The same turns and mirrors carry the whole set onto itself, and each row onto the other rows of its family. Which rows share a family with each named row? Give them in list order.
These 20 rows form 4 families of 5 rows each.
K_938: [ 32 -15 -12  -5  28 -37  18 -19  -1  15   9  20 -28   6  19  21 -18  11]
K_706: [ 15  -2 -13  -7  33 -28   7 -31  -4  13  17  26 -13   7   4  15  -7 -16]
K_936: [ 15  17 -35 -21  30 -26  19 -16  11 -14  -5   8   3  -8   1  13  -8  -7]
K_376: [ 32  19 -12 -23  30 -10  -7   1  -8  13  -9  20  11  -7  -7  17 -27  -3]
K_637: [ 33  -6 -33 -11  26 -45  10 -11  17 -10  -6   6 -14 -14  17  12 -18   0]
K_92: [ 18  -8 -27 -22   6  -8  15 -17  -1   9  16   1 -24  22  -3   2  -2  18]
K_116: [ 37  -4 -33 -22  40 -37  17 -19   9   0 -14   5   7  -6  14   7 -22  -6]
K_126: [ 46   4 -28 -20  23 -14 -15   5   5   9 -17  -7   2 -10  -7  12 -21  -4]
K_990: [ 29  -8 -37 -21  28  -6 -13 -28  -4   8 -11  23   0   5 -22  17  -2  18]
K_785: [ 21  -6 -10  -4  42 -35   4  -9 -13   7  27  16  -6  15  -6   7 -32  -4]
K_243: [ 35   4 -21  -3  28 -15  -2   9 -12  18   8  -1   9  -7 -10  15 -41  13]
K_387: [ 22  -2 -42 -10  42 -32  20 -12   5 -17  -2  -2   9   4 -13  12 -21  17]
K_302: [ 30 -24 -34   0  40 -25 -14 -22  -5   3   6  10  -3  13 -27  13 -14  15]
K_275: [ 18   6 -27  -5   5   3  10 -16  -4  21  13   3 -17  -1  -4  24  -1  12]
K_291: [ 32 -15 -17 -22  14 -20 -18  -5   4  -2 -14  24 -10  14 -15   3 -15  28]
K_261: [ 13  -1 -30   7  10 -14  16  -4   3   3  20 -14  -5   4 -12  11 -15  19]
K_943: [ 39   4 -10 -13  18 -29 -15  14  11  -3 -16   8  -6  -7  -2  12 -26   1]
K_856: [ 27   0  -9 -18  35 -29  30 -16  -5  14  13   7 -19  16  16  16 -17  -4]
K_723: [ 30  -6 -23 -19   7 -12  12  -5  -3   9   7   9 -32  13   0  18 -11  36]
K_282: [ 32 -18 -14 -14  14  -8 -21 -13   2  15 -10  10  -5  19 -20   4  -5  11]

The rest of the family of K_243: K_785, K_387, K_302, K_261
The rest of the family of K_275: K_706, K_936, K_376, K_990
The rest of the family of K_938: K_637, K_291, K_943, K_723

The same turns and mirrors carry the whole set onto itself, and each row onto the other rows of its family. Which rows share a family with each named row? Give them in list order.
These 18 rows form 3 families of 6 rows each.
K_991: [  9  19  18   2 -37  -5 -14   6  13 -16 -28 -11 -24  -3   9  23 -17]
K_208: [ -5  19   4 -12 -30   9  -7  -4   2  -9  -5 -33   6 -27  18   9  20]
K_83: [-20   7   4  -9 -19   8  -9  -4  11 -14  -9 -28   6 -28  18  19  11]
K_7: [ 17   8   5  11 -24  36   7  21   9 -27 -16 -22 -22 -13  -1  11  31]
K_217: [  3  29   9   7 -26  14 -19 -23  -3 -25 -21 -11  -6 -20   0  -8   8]
K_241: [  0 -14  25   1 -20  15 -17   7   8 -20 -22 -13 -35  -3  -2  -2   0]
K_389: [ 11  43  -5   5 -14  23  -3  -7  -2 -27 -18 -12 -12 -14  -9  -2   3]
K_687: [-13   8  -9  26 -23   8 -20  22  -1 -24  11 -17 -14  -7  15  15  -4]
K_730: [  7 -15  15  -8  -5   4 -11   4   5 -15 -12 -18 -39  -9   1  12  -5]
K_151: [-13   8   3  18 -28  23 -21  13   7 -30  19 -10  -9  -6   6   5  17]
K_635: [ 21  33   2   1 -14  18 -11 -17 -10 -23 -16 -18  -5 -25  -2   3   0]
K_284: [ 13  12   5  10 -31  24   7  26  14 -24   0 -13 -35 -14   1  14  28]
K_79: [  2  14 -10  17 -22  15 -18  17   0 -29  25 -19 -17  -2  15  11   7]
K_428: [ 14  18  -2  -3 -23   3 -13   4  24 -10 -30 -16 -22  -2  -1  22 -20]
K_5: [  5  26   3  12 -33  -2 -15   3  19 -28 -27 -11 -28   8  14  18  -9]
K_53: [  4 -17  12  -6  -4   5  -6  -1  -1  -9 -22 -22 -24  -3  -5  11  12]
K_650: [  1  19 -19   0 -24  13 -11  -1   9  -6  -9 -37   5 -30  15  11   9]
K_827: [ 18   1 -15  14 -22  19   0  21  21 -16  -1 -19 -29  -9  -3  22  25]

The rest of the family of K_53: K_83, K_7, K_389, K_687, K_5
The rest of the family of K_730: K_991, K_208, K_635, K_284, K_79

